A single turn carries every row of the set below to another of its rows. Some are shown first; where does it send the rows asked next?
puzuf: [-17  -3   5 -17  14  -2   7   6  -7  -8  -1  25  20   8 -22  20]
zekep: [-10  -1  -8 -23  -1 -19   0 -12  14 -30 -19   0   3  12  -8  15]
rurat: [  0  -9  -9  12  23   4   6 -27  -3 -26 -32  23   6   6  28  11]
godi: [ 13 -10 -12   6   2   0   3 -28  -5 -18 -25  29   2  -2  22  26]
Kan: [  5  -2   0   2   9   3   3  13  29   5 -17  23  13   1  -3  28]
dimi: [-23  -3   5 -16  17  -1   8   4  -7 -12  -3  22  24  10 -19  16]
guz: [-24  18  12  19  17 -13  -7   2   4  -9 -39   2  10  -6  10  21]
Nagon: [-16  -1   7 -12  26  -1   8  11  -4  -8  -6  24  16  11 -19  16]
Pifa: [-12  -8  -1  20   9  -4 -19   4  -9   9 -19   4  32 -13   3   8]
lono: [  3 -17  -5   6   6   5  -6 -27  -6 -22 -16  31  -4   5  22   5]
zurim: [  2 -17  -5   8   9   5  -6 -27  -6 -23 -17  31  -4   5  23   4]
buza: [ -1 -18  -5   7   8   5  -5 -29  -6 -24 -17  29  -2   6  23   3]
muni: [-34  15  10  15   6 -13  -6  -6  -2 -14 -34  -2  20  -7  10  21]
Piten: [-23  -3   7 -13  25  -1   8   7  -6 -11  -5  22  21  12 -18  13]
Redu: [-10  -8  -1  19   7  -4 -18   4  -9  11 -18   5  31 -13   1  10]
bet: [-12  -7   0  21  11  -3 -18   5  -9   9 -19   4  31 -12   3   7]
ziva: [-10   1  -5 -17  16 -17   1  -6  19 -31 -25   0  -1  16  -4   7]
lotab: [-15  16   8  11  -7 -17  -9  -2  -1  -3 -30   6   9 -15   3  35]
mizu: [-11  -2   3   8  29   7   6  12  31  -5 -24  16  20  10   5  13]
lani: [  1 -12 -13   4  -2   1   4 -35  -9 -25 -23  24  12   0  24  22]
reta: [-32  -7   0   4  18   7   9   0  23 -15 -20   7  37  11   7   9]
defeg: [-10  -7   0  21  12  -4 -19   6  -8  10 -20   5  29 -13   2   8]
Fos: [  2 -18  -6   6   3   4  -6 -29  -7 -23 -15  30  -2   4  22   5]
lapub: [-13  -2   6 -15  19  -2   7  10  -5  -6  -4  26  16   8 -21  20]
Kirok: [ -1   2  -5 -17  12 -18  -1  -3  20 -26 -24   4  -6  14  -7  12]
suz: [-29  15   7  10  -8 -16  -7  -8  -4 -10 -29   0  20 -12   6  30]
Sef: [ -1   1  -7 -22   2 -20  -2  -7  17 -26 -20   4  -4  11  -9  17]
naf: [-28  -9  -6  -5 -10   3   7  -7  17 -12 -10   9  41   3   1  22]
Zomep: [ -1 -18  -6   6   4   5  -6 -30  -7 -24 -15  29  -1   5  23   4]
gori: [ -5  -7  -6  -6 -15   1   4   1  21   0  -8  19  26  -3  -4  34]
Zel: [-15  -1  -7 -20   8 -18   1 -11  15 -33 -22  -2   5  16  -5   8]
Sateb: [ -7 -12 -12   8  11   2   6 -35  -8 -29 -27  20  15   4  28  13]
Misum: [ -9  -7  -1  20   9  -4 -18   6  -8  11 -19   5  29 -13   2   9]
silut: [-12  19  12  16   8 -15  -9   4   4  -3 -36   8   4 -11   5  30]
Fon: [ 13  -8  -9  11  17   3   3 -24  -1 -19 -30  28  -1   2  24  19]

mizu goes to reta
Zomep goes to Fos
Where do these go?
muni goes to suz
bet goes to Pifa
lani goes to godi
lapub goes to Nagon
ziva goes to Zel

A single turn carries every row of the set below to another of its rows. Some are shown first; where does it send the rows asked next?
gado: [-15 -10 -12 -26  12   4 -15   3 -25   6   2  10   6  12  -9  14 -18 -20
   8  -8  12   4 -22 -20  25 -17   3 -17  -6  18  23  12  14]
Bor: [  4  -7   6   8  14  -1  25  23 -11  -2 -12  15  25  10 -17   2  -6  -7
  -2  -8 -16  -2  -8  -6   0   6   6  24  12 -14  20  22  12]
Kad: [  5   4  15 -10   7  17  19   8  10 -20 -18   1  40  -2 -16  -5 -13  -5
  -6 -14 -26  -5  -9 -12  11  27  26  -1  -3   0  -5  10 -18]
pibuf: [ -8 -14  -9   5  -1   4 -24 -10 -18   2  18  -5  25  -3   0 -33   6  -2
 -18 -24 -23 -11 -13  -8  -1  23  15   5  -6  10   1  27  -8]
Kuv: [ -3 -21   5  15  -2  -4 -21  -7  -7   5  19  -6  24  -3  -9 -26  -7 -10
 -15 -25 -15   7 -23 -10  -7  15  14   2   0  18   4  25  -3]
bab: [-15 -12  -7   5   7   0 -22 -10 -15   6  11   0  26   8 -13 -23   3 -14
 -22 -41 -16  -2 -17 -10 -10  13  19  10  -7  14  17  22  -4]
vimu: [  8   5  14  -2  11   5  19   7   7 -24 -16  -2  39  16 -11  -3 -20  -2
  -1 -14 -23 -11  -6 -11  12  14  27   6  -4  12  10  10 -18]
zineb: [ 10   4   1  11   0   3  25  13 -19 -14  -3   4  37   3  -9 -27 -18 -12
  14   7  -8  -8  -8   9  20  13  12   4   5   0  18  20  -8]
Guzur: [  1  -1  16  -5   7   9  14   8   6 -16 -23   3  34  12 -13   9  -6   1
  -6 -15 -32 -16  -6 -17  15  22  19  14  -3   0   2  12 -11]
Reg: [  1 -13 -16 -31  18  13  -9  11 -18  -6  19   6   6 -13   7  -8 -23  -3
   4   8   9  10 -15 -19  13  -9   7 -32   2   9  -4  17   9]
nik: [-19 -13 -31 -35  18  23 -24   0 -28   6  -2  14  13  -5   1   7  -2  -7
  -2  -9   5  -7  -8 -25  27  -4   8 -16  -6 -11   1   7   4]
deben: [ -3 -16 -18 -26  14  17 -15   8 -15  -2  18   3  10 -14   7  -7 -23  -4
   6   9  12   7 -12 -22  22 -10  11 -33   0   8  -5  10   3]
Sinag: [-13  16   0 -15   3  23  29  19 -12  -8  -6  12  24  -8 -22 -19   5 -17
  -6  -8 -20  -6  -3   4   7  25  16   3  -3 -12  15  23   4]
giko: [-12 -14 -32 -35  20  18 -21  -3 -37   4  -5  18  17  -6   2   4  -5  -7
   3  -9   5  -6 -13 -20  24   0   1 -14  -4 -15  -1  11   4]
nuri: [-15 -16 -14 -21  16   6 -19   5 -18   7   4   8   8  11  -6  15 -20 -16
   5  -9  14   5 -18 -27  25 -22   9 -16  -3  15  20   6  11]

Guzur goes to vimu
Bor goes to zineb
nik goes to nuri
Where do these go?
gado goes to Reg
pibuf goes to bab

A single turn carries every row of the set below to another of its rows. Some are shown first; where does it send the rows asked next?
Dobi: [-15  -7  -6   0  20  -7  17 -14  37  -8  24   6  17   4  -2   7  -7  -6
   5 -11]
fafe: [-23 -18  16   2  20   1   0  -1   2   2   8  -9  14  25   0 -24  -4  16
  -1   2]
tuni: [-10 -15 -10   6  27   9 -21   9   5   7   9  14  -8   6   6 -11 -16 -10
  19 -15]
Mup: [ -4   0  -7  -6   7 -12   5 -13   0  17 -13   9 -17  -1 -25 -19  -8  14
  -2  19]
bipi: [-13 -18  -7 -12   4 -17  16 -14   5  15  -7  -6  -9   6 -26 -17  -5  19
  -4  10]
gobub: [ 14  -1   2  15  -8   2   8 -10  11   6   7  13  17   7  -7   6   6  33
  -5   2]
niteg: [-14 -28 -11   8   1  10  -5 -12   2  -5  -2   0  -2  25   0   0  27  -8
   4   7]
tul: [  5   4 -22  -2  10  -3 -12   8 -17  -4 -10   2   9  14  16   0   9  12
  15   0]
sozi: [ -1  -1 -18   8  33  -2  12  10   7  -6  17   9   1 -16  -5 -21   8  -5
  -6   3]
dages: [  2 -17 -13   7   6   7  21  -9  13   1   1  35 -24   9  12   6  -9  -5
  -4 -10]
pif: [  2  -2 -33  11  16  -9 -18 -16  17   5  -5  -3   0  -5 -11  15  -9   0
  12   3]
mikun: [-18  -3  -3 -19  25 -13  31  -6  -6  -1  14  16  16  10  14   8 -10   5
  14  13]
Das: [-25  -7  -9 -16  29 -13  15 -16 -13  -8   0  20   8  20  12   3  -6  -1
  18  20]
kasav: [  6 -28   6   8  -2   8  19 -13  16   4   2  31 -13  10  10   6 -20   8
   0  -4]
fol: [ 16   3  12  -1  24   6 -16 -23   0  -9   4  20  12   9 -13  11 -11   0
   8  13]

niteg goes to fol
dages goes to Das
Where do these go?
tul goes to pif
gobub goes to Dobi
kasav goes to mikun

A single turn carries every row of the set below to another of its rows. Some are shown first; where does it send the rows asked next?
Bezir: [ 39 -10  11  14 -31  -6   2  -7 -13 -11 -23 -32 -28  12 -29 -16 -25]
bag: [ 18  -6   5 -11  -4  -6   7  -8 -24 -36 -34 -23  -5   1 -27  13 -15]
vasa: [ 14   3  14  -7  -5  15   0  -4   2 -10 -20 -31  19 -13 -32   6 -29]
Vofa: [ 15  -5   3   8 -40  17   9 -17   1   5  -4 -23  -3  -6 -16 -12  -7]
tero: [  9  18   1   7   4  -7  13   3  -3 -22   0 -52  15   2  -9 -11 -15]
bika: [ 23  19  -8  11 -15 -25   2  -3   2 -23  11 -37 -10   2 -23  -4 -26]
sivu: [  7 -19   6   5  -8  19  -4   4 -13 -19 -13 -17   2   0 -23  20 -11]
fov: [ 26  -2  12 -16 -23 -23  20  -7  -6 -41 -28 -33   6   5 -27   9 -16]
rupaz: [ 24 -13  23  11 -18   7  17   0 -14 -14 -30 -53   4  17 -14 -24 -11]
paz: [  6  -8   8  10 -35  15  12 -15   1  -1   0 -39  13   2 -14 -14  -1]
foted: [ 19  10  22   6 -21  -6  13  31 -36 -19 -17 -43   0   7 -21  -4 -23]
nub: [ 21  20 -12   5   1  17  -2  -6 -15  -4  -3 -30  -9   0 -16   6 -25]
kef: [ 13  -4   0  14 -34   8  -4 -22  -4   1   5 -28  -9  -2 -29 -10 -15]
pev: [ 34  28  -3  -7 -23   7  19  -4   9  -4  -7 -34   4  -5  -8   0 -25]
Ruro: [ 20 -12   6  -8 -17 -19  11  -5 -18 -45 -24 -27  -4  12 -26  16  -9]
Liv: [ 14   1 -10  14 -10   5   2   3 -17 -21  13 -37  -6  22  -8  14  -5]
bago: [ 24   3  10 -18  -9 -10  15 -10 -12 -33 -38 -29   5  -5 -28   6 -22]
dal: [ 28  -9  18  16 -19  -9   1  -8 -14 -16 -17 -55  -8  22 -33 -22 -25]
zav: [  5  -7   5  16 -28   6  -1 -20  -5  -4  10 -43   7   7 -26 -13  -9]
Devif: [ 24  15  19   5 -24 -12   8  28 -34 -18 -14 -41  -6   5 -29  -5 -31]
mebi: [ 25   1  16  -8 -34  -9   9  -2  19 -20  -5 -34  17  -1 -34   9 -27]
levus: [ 35 -15  16   9 -31  10  17   0 -13  -8 -36 -30 -16   8 -10 -18 -12]
fip: [ 29  12  18   4 -33 -12  13  29 -31 -17 -17 -32 -12   2 -23  -2 -28]
Lubi: [ 13   7  -3   6  -7  10  23  11  -7 -18 -14 -26   2  -7  11  -4   0]
fetuk: [ 27   9  -2   2 -34  -5  24   5   7 -20  10 -41   7  19  -1   8  -5]
neki: [ 27   9 -12   9 -25  -8  12   6  -2 -19  -2 -11 -25  -6  -3   3 -11]
duzi: [ 19 -21   8   4 -36  -6   4   5   4 -29   2 -20   1  11 -25  22  -8]
pofa: [ 25   7  21   4 -31  -5  18  34 -33 -18 -20 -33  -6   3 -15  -2 -19]

Vofa goes to paz
nub goes to pev
Where do these go?
vasa goes to mebi
neki goes to Lubi
rupaz goes to dal
Ruro goes to bag
pofa goes to foted

A single turn carries every row of the set below to another of its rows. Some are shown first; where does it send the rows asked next?
Gerav: [ 11  -4  -6  -5 -13  -9  17  -8 -12   5   5  -6   4  16  23   9]
lesaf: [ -5 -10  -5   6  15   7 -31  -3   1 -12 -17   7   5 -14  -7 -10]
fod: [ 25  -4  -4   9  16   0  -7  16  12  -8 -20   6  -5  16   7   3]
fite: [ 33   4  -5  -4  11   0 -15  -1  -4  -7 -21  -4  -9 -14   9  12]
laror: [  2   4 -11   8  -4   5 -28 -12   1  -8 -28  17   8   1   7  -7]
bifut: [-10  24 -15  -3 -11   2  -8  -6 -10  -6   5  -2 -12  19  13  20]
zudi: [ 26  -1 -28 -15   0   2 -12   8  -7  -1 -13   1 -11  15  13   0]
kevor: [ 33   5  -5  -5   5  12 -24  13  -2   9  -7   1  -3   5   0 -13]
Nateg: [ -5 -17   5  -8   9  -2  -5   7  15  -5   0  22  11  -5  -8 -19]
Lolat: [ 21  23 -12  11  -3   3  -7  -7  -4  -6  27  -6   3  -6  11   7]
Vidiv: [ -1  10  -6  10  -2  -7 -34 -20   6 -13   9  10   4   6 -11   0]
ruvo: [  0   2  18 -13 -19  11  -9   0 -15  -7 -17   0 -12 -13   1 -13]
Tuz: [ -3   1   1 -14   2  -2  16  -4  -1 -25 -26   9   0  -4   4  -8]
depe: [-30 -10   6  -8  -3  -6   5   7  -5  -6  -7  -6   6   5  -3  16]
Ven: [ -8 -11 -12  -1  -1   3 -21  -2  -2 -30 -25   5   0   6   0   1]
Fidip: [-17  10   3   4  22   7  -8   7  -8 -13  18 -17 -12   4  -2   9]
Nonid: [ 17  28 -10   7  -4  11   9   7   2 -16  10  -6 -10   8  -9  12]
Zopob: [ -3  21 -14   4   2  -6 -17 -23  -3 -22  -9   2 -10   0 -11   9]
Mitun: [ 23 -10  -8  -8  20   4 -14  14 -10 -13  -2 -14  -6   5  12 -10]
dadif: [  1 -19  19 -14  -3   4  -7  10 -16   5  -4 -14   2 -10  -8   6]
Gefe: [  4   1  -1  -1   7   5   3   1  -6  35 -23   9  -1  -4   2   1]
mezit: [ -4  29   3  12   4  12 -23  -3   0  17  16   5  -2   6   0   2]
Mig: [ 26 -18 -10  -6   2  -5 -29  11   9  -3   1   5   1   1   7  12]
futo: [ 10 -11  16 -10   2   6  14   9  -9   1  10 -20  -4  -2 -14   4]
sose: [ 2 14 -7  0 -3  3 33 -3 -5 -8 -4  0 -9  4 21  9]
kaze: [-15  -7 -10  -5   7   7   4   9   2  10 -19  18 -19   1   1 -14]
lum: [  7   9 -24  10  12   4   1   9  10  -3  30   0  -6   4  -5   9]
Rig: [12  3 -7  0  6  5  9 -3  2 38  4  6 -2 -2 -3  0]
Bon: [-13  17  -8  10   6  12  22  -2  17  -1  12   4   0  10  -4   3]
katis: [ -2 -11  12   2   2   9  12  17   9  -5  27  -1   3   2  -3  -2]
bini: [ -2 -17   0  -3  -9  -9   5   3 -11   5 -11   0   8  21  25   7]
supid: [ -3  27   1  -4  -8  14  13 -16   0  -7  10 -10  -2 -15  -3  11]
rab: [ -9  10  -6  17  21  -6 -14 -12   8 -22   0   4  -4  11 -12  -4]
vife: [ -9 -18   0  -3  -5  -3 -13  -4  -9   1   5  11   1  -1  30 -18]
segez: [-22   1  12   1   9  -1 -10  -3  -4  20  -1   0  14 -18  -3   4]
nakid: [ -9   6  -7   0 -12   5  -1 -12   9  -3  35   0  10  -2   6   8]
Pevaf: [ 10  12  -6  -7 -15   9   0  -6  -1  22  16  12  -2 -23   4   8]
gug: [  6   2  -6 -18 -14  -6 -11 -18  -2   0  -9  22  11 -18  10  -8]
lafem: [-18  15   7   1 -16  -4   1  -8  -6  13 -19   7  13   7  11  10]

rab goes to Zopob
supid goes to nakid
Where do these go?
Mig goes to fod
ruvo goes to vife
bini goes to Gefe
Rig goes to futo
mezit goes to Fidip
zudi goes to kevor
katis goes to sose
Nonid goes to Lolat
laror goes to lesaf
lafem goes to segez
gug goes to Nateg

A single turn carries every row of the set below to another of its rows. Some are shown first; where does it send the rows asked next?
loto: [-14   6 -14  -7 -16  40  12   8 -11 -16 -19   9  -7   7  -9 -12  24  35
 -28   5 -23   5  21 -31   5  25  20   1  -4  -5   9   2 -27 -22]
suneb: [ -8 -10 -25  17 -11  25 -19  17  -5  32   0 -21  23  19 -12  -8   1  10
 -27  10  -4  -9   0  -2  -6  11  18   5 -16  -3  11  -4   1 -10]
keba: [ 25   7 -26  15  -9  12  -2  24   9  12 -13  -2  17 -15 -14   4  44   8
 -33 -16 -23  -2  10 -11  12  13   6   9   1 -14  19  28 -25 -31]
maliv: [-17  -9 -16 -10 -30  30   1   2 -18 -21 -15   5  -8   2 -10 -19   9  23
 -29   3 -21  12  24 -24   4  16  20  -3  -3  -3   6   0 -28 -23]
mimev: [-21 -12 -29  12  -9  12  -4  16   7  15  11 -11  16  27  -3 -10   7   7
 -38  15 -22  -6  -4   3  -2  10   2  12  -5 -11   8  -6 -27  -4]
rur: [  6  -9 -11 -11 -18  16 -18 -12  14   7 -11   0  29  22  10  -9   0  -1
  -5  -6 -13  10   0 -19  17   4  12  -1 -19  -2  12  21  11  -5]
Sebuk: [ 19   8 -21   1  -5  19  -8  13   3  -8 -21   4  27   5  -8 -18   8  -6
 -14  -6 -18  10  -2 -20   7  -3   2  -2   2  -8  -7  27  -2  13]
pezag: [ 10   4 -18  -9 -24  13  -1  -1  -2  23 -25  -7  33   9   5   8  18  28
  -2   1  18  25  19 -13   9  26  25  22 -14 -22  16  -2  -3  -9]
Dufe: [  6  -6 -28   1 -24  12   4  11  20  13   4 -10   9   6   2   2  44   5
 -39  -9 -14   3  13   8   2  20   7  12  -9 -22  23  12 -46 -29]
Lisog: [ -3  14 -21 -12 -20  -6   4  -1   5   2 -12  -6  24  28  11   6  17  23
 -11   8   3  31  21  -3  10  20   8  16   0 -30  16 -14 -18  -3]
mirib: [ 25  13 -15  -2 -20   0  -4  -9  -9  14 -32  -5  25  12  -4  17  -2  28
   6   0  -9  16  17 -13   2  17   0  11  -7 -31  12   3   1  -8]
fozez: [ 12 -23 -22   2 -28  28  -4  10  16  36  -7  -1  20  -5  -1   9  31   6
 -29 -12 -12  -4   6  -9   9  19  16  12 -25  -8  19  21 -28 -33]
zanad: [ 23   2 -21   0 -15  18 -17   4   5   8 -31   8  20  28  -1 -13  -1   3
  -7  -7 -24  -7  11  -8  -4  -1  16   1 -16 -10  -9  16   4   2]
kal: [ -6   6 -14  -5 -20  35  -1  -1 -12 -23  -9 -17  -5  -2 -14 -14  17  30
 -29   4 -35   9  15 -28   5  17  11   4  -5  -4  13   3 -22 -36]
Pumez: [ -9   8 -11   6 -10   8  25 -13  15   7   3 -13   6  19   8  -1  36  26
 -13  -1  -9  19   9  -7   8  16   3  32  -4  -9  14  31 -35   1]
Zopu: [ -8   5 -14  24  -6   2  23   8 -10  14 -18  11   9   1  -7  -4  28  27
 -12  -6  -3  17  15 -17  12   7  10  30   9   1   5  39 -22   3]
Tepap: [  0 -16 -29  29 -12   8 -16  16  -4  29 -15  -4  17  14  -8  -7  -1  19
 -26   3 -36 -21   3  -3   0   4  10  23 -14 -10   8   4  -7 -25]
pob: [ -8 -10 -25  25 -11   2  -8  33 -17  20 -10   1  22   8 -18  -1   4   9
 -36   7 -25   4   9  -2   8  -4   5  11   1   0  -8   0 -16 -18]
Bep: [ -8   4  -3  20 -11  13  12 -13   3  31   1 -15   5  15  -1   8  29  29
  -7  -7   1   9  12 -11   8  16  13  19 -12   6  26  40 -10 -14]
tato: [  9   1 -25 -15 -13  13 -14  -3  24 -16  -6  -6  27  28  14 -23  13  -6
 -21  -1 -18  12  -2  -4   8   4   9   6 -10 -17   6   8 -11   2]
Zur: [ 18  -8 -28  18 -18  14  -2   7   8  29 -19   8   4  -6  -9   6  30  17
 -23 -17 -12 -21  14  -6  -5  23  11  10  -5 -23  30  31 -27 -23]
dabi: [ 15  11 -22   1 -20 -15  -8  10 -13   0 -25  -3  32  -6  -7   8  11  21
  -9  -3  -3  33  22 -12  18  11   6  13  11 -24  14   1  -5 -16]
teref: [-14   1 -14  -7 -25  19  -2  -4 -13 -25 -15  -1  -6   3  -4 -19  18  34
 -26   0 -28  14  26 -26  15  17  25  11  -3  -2  17   3 -20 -37]
fasi: [  6  -5 -12  18 -24   1  13 -18 -11  23 -22  -3   2   3  -3   0  15  30
   3 -12  -5  12  20  -8  -2  10  12  34  -7  -9  12  42 -22  -4]
rapun: [-11   6 -18  -7 -13  36   1  -1 -11 -27 -16  -5  -2  -2  -9 -21  13  33
 -24   6 -21   6  11 -36   5  25  14   2   3 -14  22   2 -17 -18]

mimev goes to tato
Zur goes to Tepap
Where do these go?
dabi goes to Zopu
suneb goes to rur
teref goes to loto

